M: rows in 4 groups, each row roughly a mix of its group's directions:
M (119 x 11):
[[ 14  -2  14  -2   6 -16  41 -36   0   1 -52]
 [-31 -10 -26  -4   3  21 -40  26   4  17  40]
 [ 38 -26   6  -1  12  40  -7  -4  40  -5 -27]
 [  0  -7  23 -32 -41  -8   1  45  -9 -23  21]
 [-32   5  12   1  27  15  -1 -39 -25   9 -45]
 [-66  10 -19  -3   8   0   1   6 -29 -23  -7]
 [ 15  15 -27 -15  20 -23  24 -45 -20 -17 -28]
 [-33 -17  38 -17 -13 -10  16   2 -16  25 -42]
 [-44   9 -47   0  -4 -31   6  18  23 -17   9]
 [ 23   8  -1  -1  16   2  45 -21  19 -37 -36]
 [ 20  24  34   0 -33  10  24  47   3  -7  13]
 [ -8 -18 -53   0  23   5 -10   9  -2 -29  40]
 [-13  28 -37  -6  10 -20  29 -23 -23 -23  33]
 [  1  25 -15  37  37  18  -3 -34  28  19  13]
 [-16  13  62  14 -16 -19   0  19 -27 -10 -12]
 [ 40 -31  26 -11 -12   8   3  10  34  28 -27]
 [ 36 -21   5  11  11  38 -20   1  46   4 -20]
 [-57  -5  27  -9  -4 -28 -15  33 -10   5   7]
 [  8  19  43   5 -38   1 -29  26  -7  32  -7]
 [  6  10  45   1 -22  28   9  32 -35 -12  24]
 [ 10 -25  29  28 -19  16 -16  25  31  29  26]
 [-14   5 -14  14  28 -37 -27   4  18  46 -19]
 [-24 -12  23 -29 -29  -3  12   5 -55 -11 -13]
 [ 28   5 -27 -15 -22  34 -20  42  27  -3   3]
 [-26 -30  21 -38 -34 -13   7  31 -22   4  -5]
 [ 26  13   2  14  -6 -34  23 -37   4  43 -21]
 [-54  -2   4 -21  12   7  -3  -4 -34 -17 -36]
 [ -1  -8  39 -33 -40 -18  17  28 -14 -21   7]
 [ 33   0  45   4 -29  26  30 -20   8 -11  16]
 [  8  20 -40  -9  21  17  22 -35 -14 -37  14]
 [-35  24 -30  15  32 -13   7  -5   4 -36  28]
 [-38  41  -4   8  16 -12  -8 -13 -50  -9   1]
 [  0  11 -20  28  40   4   2 -53  12  23  -8]
 [-45 -18  34 -15 -30   4 -17  37 -12   0   0]
 [ 32  20 -28  30  32   5   3 -43  18   0  -2]
 [  7  20  39 -21 -29   9   8  35  16 -34  18]
 [ 32 -10  25   7   0 -22  -2 -21  44  40 -10]
 [ 34 -36  27 -24 -28  -1  15  12  17  27 -20]
 [ 14  31 -46  20   0 -20   5  36  27  11   9]
 [ -9  22  15  12  29  31  23  -5  33 -20 -41]
 [ 50  26   9  27 -16   8  15  24  15  15  27]
 [-33   0   4  -5  20  -9  13 -33 -15 -17 -55]
 [ 12   8 -24 -10  26 -17  23 -46 -15 -20 -34]
 [-37  19 -33  11   0  -1  -3  -5 -28 -33  39]
 [-19   8  -2  25  30  15   6  -5  12  -7 -62]
 [ 14  14 -30  39  44  11   3  -9   8 -35 -12]
 [-34   0 -18  24  20  31 -42  27   2  23  -3]
 [ 57  26  -2  24  -4  -5  -2 -32  11  20 -17]
 [ -1  40 -36  -4  16 -18  26 -31 -24 -11  24]
 [ 12   3 -16   8  26 -21  -9 -26  31  39 -40]
 [ 12  21   7 -20  27  17  15 -35 -33 -13 -40]
 [-42  22  -7 -41  -3 -15   0  -9 -40 -19  11]
 [-19   7 -37 -10  -1   3  24 -16 -25 -44  33]
 [ -1 -19  26   1 -36  10 -20  53   9  16  20]
 [ 39 -27  29   4   0 -19 -21 -12  28  36  16]
 [-12  25 -29  -1  45  -6  23 -22 -12 -33 -20]
 [  8 -21  14 -35 -51 -17  -5  33 -21  10   5]
 [-52 -15  35 -11 -14 -13   1  -7 -17   3 -37]
 [ 28   1   1   2 -25   2 -11  31  11  21  57]
 [-34  12 -14 -27  24 -10  11 -23 -29 -38  23]
 [-19  12  -9  -7  22 -14  19 -31 -18 -16 -56]
 [-35   5  -2   4  29  13   3  19   6 -51  33]
 [-43  24 -36  14  24   9   7 -24 -20  -8 -26]
 [-54  -8  15   0  11   9 -16  -3 -49 -11  13]
 [-24 -12   6 -26 -25   8 -18  53  -6 -12  31]
 [ 25   0 -17  22  -6 -16  -8  10  50  32  30]
 [  8  12 -29 -18  26 -14  23 -22 -22 -36 -36]
 [ 36  16  -4  13 -22  -5  -6  18  16  42  42]
 [ 21 -11  51   9  13  16  -9 -35 -13  32 -14]
 [ 16 -45  31  14 -24   8  -5  39  20   2  18]
 [ 47 -11  25 -12 -35   2  17  15  29 -10  24]
 [-20 -25  30 -30 -12   0 -19  38 -31 -18  16]
 [-19  16 -35  -9  13   7  21 -23 -26 -46  22]
 [-24  45   5  10 -12  -4  19  54  -5   2  -9]
 [-25  -6  14   3  24  27  -6 -44 -42  -2 -20]
 [-55 -14  11  -7  -4  12 -29  35 -13  21  12]
 [-26 -21  24   8  -9   3 -15   3 -28 -12  58]
 [-17  -4  -5 -11 -16   5 -32  35  -6  -5  58]
 [ 12 -33   4 -42 -31   4 -21  -6 -18 -20  35]
 [  7  43 -29   1  38  -3  18 -39 -14 -14   1]
 [-63  10  25  13   7  10 -16 -20   4  22 -13]
 [ -4  12  56  14   5  -6   4 -15   8  42 -27]
 [-28 -30  29   6 -33 -14 -20  43   4  14   6]
 [-15 -15  15 -15 -23  16   0  24 -30 -39  41]
 [ 35  13 -14  28  20  -6  13 -43  22  27 -16]
 [ -1   0  25 -24  -6  12  40  -3  21  -3 -54]
 [-17 -44 -23  -8   7 -14 -17 -44  12 -16  27]
 [ -1  -7 -21 -12 -12  -4 -22  23  -7 -20  64]
 [ -2 -43  16  -3  20 -11 -29 -50   4  19   4]
 [-10 -17   9 -27  -4 -39  27 -36 -31 -16 -19]
 [ 29  28 -43  19  23   6   1 -28  24   1  25]
 [ -4   2 -49  11  35  25 -16 -19  25   8  26]
 [-12   7 -18 -30  19 -22  24 -22 -34 -40 -19]
 [-16 -38  37  -6 -32   1 -16   6   3  13  42]
 [ 19   3 -13 -17 -26   9 -19  42   7 -26  44]
 [-34  32 -13  32   4 -32 -22  12  -3  15  34]
 [ 37   4  40 -21 -24   8  26   7  26   2 -31]
 [ -8 -11  19  -1 -29  20 -26  51   9  10  34]
 [ 28  27  43  23  -6 -16  15 -20  -6   5 -39]
 [-53 -14   3  -1 -16   7 -10  20 -31 -37  14]
 [ 29 -46  30 -16  -4 -12 -33   2   3  13  29]
 [ 42   7 -42  20  13 -11  -7 -15  -2 -26  35]
 [ 10  10  29 -16  31  13   8 -20 -16  -3 -57]
 [ 37  -1 -40   7  21 -16 -12 -17  33  26 -21]
 [-14 -12  -2 -12 -54 -18   3  16 -34  12  33]
 [  2 -10  10  21  -6  34 -25  44  27   5  34]
 [  2  13  32  30  15 -31  14 -43 -22  10 -21]
 [ 44  -8 -16  18  -9  13 -16   1  46  30  16]
 [ 37   1  17  -9 -14 -22  42  -9  -6 -34 -31]
 [ 12 -16  -5 -31  -7 -24  16 -34 -28 -22 -40]
 [-64  -7   4 -15   2  -6 -11  16 -33 -22   2]
 [-49 -30  27 -18  -5   1  -2  18 -18 -34 -10]
 [ 27 -32   7   8   8  33 -14  11  53  -4 -15]
 [  1  28 -14  20  31 -17  26 -37   3  12 -40]
 [ 28  28 -34 -10   7 -26  35 -30   2  11  24]
 [-28   4 -31   3 -24 -20  10   7 -18 -16  54]
 [ -4 -35   4 -24 -18  39 -39  13  -1 -29 -12]
 [-31 -12   9 -36 -12 -18  12  27 -36 -36   1]
 [  7  12 -22   6  27   1   4 -39  14  21 -53]]

the three rows of each list that fit no group, in list order (the others fit one group, some only roughly):
    Q_965: [-17  21  -8 -21  18   1  26 -27 -47 -33 -12]
    Q_20: [ -3  37 -27  14  10  13  17 -45 -14  13 -34]
    Q_334: [ 47 -48  20   8 -29  -7   1  -3  18  13  -3]
    Q_498: [ 15 -23  42 -22 -33 -17   3  37   0  24   2]
    Q_867: [ 14 -33  26  28  -8  16 -13 -21  34  29 -26]
    Q_319: [ 68  -9 -21  11   0   5  -8  -1  22  12  20]
    Q_752: [  3 -32  56 -21 -19   3 -12  16 -17  -6  27]
    Q_713: [  4  14 -41 -14   3   8  23 -35 -27 -33  25]
    Q_213: [ 36   1 -34  28   1 -10 -11   8  13  10  50]
    Q_266: [ 23 -10  14  50  -6  -9 -13  10  28  43  11]
    Q_938: [ 21   9 -31   5 -14  14 -45  28  13  17  35]
    Q_639: [ 30  21  -8  21  18   7   9 -45  30  27 -22]
 => Q_20; Q_498; Q_266
    Q_769: [-26 -14  39  30   2  -2 -19 -17 -13  24  41]
    Q_271: [-29  -8  -2   2  -6  20 -29  29 -17 -24  50]
    Q_894: [-23  12  22 -28 -14  -8   2  59  -9  -6 -25]
    Q_910: [ 18 -23   0  24 -20  13 -32  23  44  25  16]
    Q_884: [-36  12 -13  -9  25  13   2  20 -15 -42 -39]
    Q_789: [  4 -42  45  14 -33 -12   2   5  13  30  -9]
    Q_809: [ 36  18 -47  13  -3  11  -2 -24  16   7  37]
    Q_552: [ 49 -14  23   3   8  20   2 -14  47   5 -18]
    Q_234: [-38  -2  -7 -37   1  12 -17   9 -26 -40  26]
    Q_102: [ 49  18  -2  16   9  -2  10 -14  32  34 -29]
    Q_384: [ 67 -31  -7  12  -5   8  -1   3  26  -5  -4]
    Q_310: [ 45  -7  22  15  -3 -24  -1   4  46  26 -13]
    Q_684: [-30  16 -11 -19  -5 -13  19 -14 -57 -27   5]
    Q_380: [-52  15 -16   0  22   1   6 -23 -15  -3 -43]
 => Q_271; Q_552; Q_310
    Q_142: [-6 54  6 47  6 -2 24  6 -7 23  2]
    Q_790: [ 26  21 -15 -27   8 -14  30 -42 -26 -25  -6]
    Q_19: [-31 -10  35  10 -34   8 -21  13   6  42 -17]
    Q_795: [  9 -29  47   4 -35   7  -9  43   2   3   4]
    Q_35: [ -4  17 -19  21  11  18 -25  18  17  60   2]
    Q_382: [-14  -3  28 -15 -39  -5 -22  49 -16   0  23]
    Q_427: [-24   5 -18  11  13  15 -36  22   2  -8  56]
    Q_282: [ 48  -7  -2   3  22  26   4 -11  48   3 -19]
    Q_991: [-22   0 -30  22  33 -13  -9 -46  15  20 -22]
    Q_683: [-21 -11   3 -38 -29 -18   4  48  16 -26   1]
 => Q_790; Q_795; Q_35
    Q_504: [ 19 -10 -12  -9   5 -38  31 -34 -21 -37  18]
    Q_883: [ -6   9   4 -25 -30 -17  -1  43 -21   2  46]
    Q_762: [ -6   8   6 -31 -36 -23  -1  45 -29   8  22]
    Q_216: [-27  15 -13  10  16 -35  23 -29  -3   8 -47]
    Q_741: [ -4  -8 -18   8  26  -6  -2 -59  21  17 -32]
    Q_815: [-26 -12  40   1 -38 -16  -4  27  -1  31 -22]
    Q_586: [-20 -15 -36   6   6  24 -36  48  -4  -6  11]
    Q_359: [ 16   6   2   0 -21   6 -28 -17  10  33  57]
    Q_675: [ -3   2 -15  21  26 -18  19 -32  18  -7 -55]
    Q_739: [-49  -2 -23 -20 -12  -3  -3  30 -40 -15  11]
    Q_306: [-53 -23   0  -4  13  11 -16 -30 -34 -17   8]
    Q_544: [ 16  -4  31 -15 -35  -2   8  49   6 -16  30]
    Q_441: [ 26   4  19  -2 -29  -9   4  56  19   5  29]
    Q_263: [-42  11   8  10 -25   0 -29  13 -52   8   2]
 => Q_216; Q_675; Q_739
    Q_658: [ 46  18   5  17 -16 -13  19   5  47  22   6]
    Q_401: [ -2 -19  31  -9 -26 -44  11   3 -46  -7   5]
    Q_881: [ 31 -16  11 -16 -32 -13  -4  47  14  -7  33]
    Q_905: [ 36 -20   6  21 -16  24 -21  13  33  19  35]
    Q_792: [ 22 -20  16   4 -16  13 -18  39  23  38  31]
    Q_515: [-57  -8 -16  16  38  14 -23   5  -7  16  -5]
    Q_703: [  0 -22   0 -26   3 -12  10  -4 -19 -42  53]
    Q_448: [ 18 -22   9   7 -25  33 -37  20  24  13  35]
    Q_680: [ -2 -12   4  24  29   0 -14 -61   3  29  -6]
    Q_577: [-23  -8 -33   1 -10  -1 -14 -12  -9 -32  56]
    Q_110: [-11  15 -22  28  43  -5  -8 -47  -6  12 -19]
    Q_749: [-24  -3   5 -51 -37   4 -23   8 -31 -11 -12]
    Q_772: [-51   3   0  -7  -6  -5   4   6 -46 -36  10]
    Q_874: [ 36  26 -13  12 -26  -8  32  22  41  -4  12]
    Q_258: [  9  36 -11  23  11 -18  16 -34   8  43 -25]
 => Q_792; Q_577; Q_110
    Q_420: [-51 -11  30 -18 -13 -22  11  10 -26  -9 -28]
    Q_131: [  3 -31 -52 -11  26  -6 -13  -7  32  13  22]
    Q_287: [-11 -11  50  -6 -24 -34  15  -7 -28  17 -23]
    Q_7: [ 27 -27  17  25 -21  25 -27  -2  33  31   7]
    Q_281: [ 47  -1 -38  11  10  -4  11 -36   9  14 -28]
    Q_156: [ 30 -14 -20  -4  30   0  20 -44  -3 -35 -21]
    Q_978: [-54 -34  16   1 -11   8 -27  31  -8  -8   8]
    Q_450: [-11  20  -7 -27   8 -14  36 -27 -47 -22  -6]
    Q_801: [ -4  -8 -27  13  29 -13  -9 -55  18  23 -22]
    Q_763: [-43 -15  39 -10 -13 -18   3  30 -29 -19   7]
    Q_48: [  7  -9  -8   7  26 -11  -9 -49  21  33 -35]
    Q_249: [-21  32 -10   8  17  24 -12   9 -19 -50  28]
    Q_8: [ 38 -20  44 -27  -5   2   0 -14  12  15 -35]
    Q_603: [ 22  10  -4  33   3 -17 -20   6  44  42  14]
 => Q_131; Q_978; Q_249
    Q_204: [ 32  21 -22  39  36  21   4   1  32   7  -2]
    Q_589: [ -4 -13  13 -19 -30  -6  -3  63 -13 -16  18]
    Q_717: [-21 -35 -14 -18 -26 -15 -26  26 -23  36   3]
    Q_553: [-32  35  -9 -18  -4 -19  15  -4 -49 -24  -9]
    Q_914: [ 46  -4  29  18 -22   8   6   6  10   5  49]
    Q_269: [-23   6 -40  15   2  14 -23  27  -6 -22  45]
    Q_568: [-20   9 -37 -11  41  -8   6 -28 -27 -30 -16]
    Q_12: [-36 -10  22 -21 -19 -30  18  -2 -28  -9 -40]
    Q_108: [-31 -16 -14 -34 -15  19  -3  48   3 -19  24]
    Q_42: [-32 -15  27   2 -16  22 -17  55   7  -7  16]
 => Q_553; Q_269; Q_568
    Q_444: [-21  34  -3  34  -3  -5  -3  41 -16  12  39]
    Q_490: [ -5 -26  18 -39 -32 -25  29  19 -22 -21  -5]
    Q_575: [ 10  17  12 -31 -10 -13  25 -23 -53  13 -20]
    Q_868: [-52  26 -28  -4  24   6  -2 -10 -34 -17  -9]
    Q_437: [ 11  27  13 -13 -20   7  32  15 -20 -47  30]
    Q_753: [ -8  -4 -43  15   6   9   3  -1  27 -35  46]
    Q_636: [ 17  35 -13 -12   8   6  12 -42 -49   1 -10]
    Q_607: [-52   6  18  19  -4   1  -3  11 -32  -8  40]
    Q_821: [ 33   2  -3  11  28  -9   5 -56  -7  26 -19]
    Q_284: [ 41   9 -16  30  14  29   5 -40 -14   2  24]
    Q_628: [-44  17  -3  -8   5  -3   6  -7 -52 -34   3]
 => Q_868; Q_437; Q_821
    Q_862: [ 33 -20 -16  -9  10  -4  14 -34  -5 -27 -49]
    Q_184: [ 17   1 -14  15 -33 -24 -17  29  36  27  29]
    Q_565: [ 28  -5 -12 -14  11  -4   7 -33  32  14 -53]
    Q_690: [ 29  -9  23  22  20   9 -24 -38  28  32  -9]
    Q_740: [ 17  -9  13  29 -10  15 -16 -17  31  41 -37]
    Q_112: [ 17  18 -59  22  22 -13  -9  -5  20  21 -13]
    Q_79: [ 23  -4  17  33 -20   7 -10  21  32  46  17]
    Q_456: [-38  11  -8  34 -16  -5 -39  19 -13   7  35]
    Q_243: [-12   6 -41  16  15   3   4  -6  18 -36  48]
    Q_96: [ 48  14   0  21  14  20  13 -42   9  -4 -28]
    Q_125: [ 42 -20  36  16  -8  12  -5 -28   4  13  37]
    Q_389: [ 44 -12  -7 -40 -39 -12  24   9  10 -13   1]
    Q_587: [-12  10  52 -12 -37 -17 -13  15 -16  15  25]
    Q_766: [-22   1  -3 -10 -18  -4  -2  52 -26 -28  36]
    Q_49: [  4 -15  46 -23 -22 -16   8  12 -23  29 -34]
 => Q_184; Q_690; Q_96
    Q_303: [  0  -4  15 -12  -8  23 -21  31 -17 -21  57]
    Q_671: [ 27  12 -18  -9  10 -44  34 -36 -15   5 -16]
    Q_977: [ 12   6  -8 -20  -5  11  13   6 -34 -48  44]
    Q_505: [-50 -19  17 -13  23 -22 -30  -2 -24  13 -18]
    Q_292: [ 20 -15   4 -40 -37 -13  22  26  -5 -34  13]
    Q_662: [-33   9   8 -22 -11 -10  21   1 -33 -46 -26]
    Q_722: [-14   7 -18  -9 -19  30  -4 -24 -55 -27  10]
    Q_581: [ 11  32 -13  17  11 -11  11 -34   6  32 -47]
    Q_11: [ 10  -7  26   9 -33 -19  -2   1   8  47  41]
    Q_430: [-28 -48  34   2   7  -2   6 -27  -2 -23 -28]
 => Q_303; Q_977; Q_662
    Q_370: [ -3  16  33  -4 -16 -13  17 -25 -60   8  -3]
    Q_746: [-53  11  18 -17  -3 -24  14 -24 -30   3 -23]
    Q_743: [ 11 -34  34  -2 -28   4 -18  30  20  32 -24]
    Q_105: [-24   3  50  12 -24   2 -11  36  12  14  28]
    Q_685: [ 11  -5  -7  28  20  15 -11 -48  27  21 -35]
    Q_545: [  8  11  27  25  19 -24  29 -28 -16 -12 -43]
    Q_58: [ 25 -14 -24 -19  10   3  35 -36  24   2 -37]
    Q_935: [ 23   5 -10  41  13  24  -7  39  38   5  17]
    Q_950: [-44   8 -24   3  14   0   8  -3 -20 -51  24]
    Q_870: [  8  -5  20 -12 -24   9  -6  51 -19 -23  39]
    Q_152: [-24   6  27 -25 -26   1  22  15 -42 -31  15]
 => Q_370; Q_105; Q_152
    Q_45: [ 56 -25   3 -11   3  -8 -13 -18  36  21 -11]
    Q_885: [ 50 -30 -11  -5  -5 -16 -10 -20  39  11  19]
    Q_399: [  3 -16   8 -30 -24 -31  25  15 -22 -44  17]
    Q_838: [ 37  32 -13  21   1   2 -16 -19  13   2  51]
    Q_990: [ -7  24 -29  21  26   2  20 -56 -14  -2   6]
    Q_486: [-33 -26  26  -2 -25  27 -35  29  10   1  20]
    Q_432: [ 24   4 -31 -25  13 -18  15 -47 -19 -23  18]
    Q_225: [ 54 -24  -3   1  -7  21  -7  -4  42  21  -8]
    Q_4: [ 43 -12 -10 -10 -16   4 -24  32  17  -6  44]
    Q_946: [ 42  38  14  37  11   1   9 -14  11 -22 -24]
    Q_395: [ 51 -11   6  17  10  10   0 -46  20  24   3]
    Q_898: [ 20   1  38 -24   2 -24  33  -7  -6  23 -41]
    Q_902: [-22  11 -11 -30  -8 -21  39 -13 -46 -21   9]
    Q_631: [ -4  13 -13  10   1  15 -48   0  12  28  50]
    Q_74: [ 31 -11 -29   7  14  -6   6 -11  50  28 -26]
 => Q_990; Q_4; Q_74
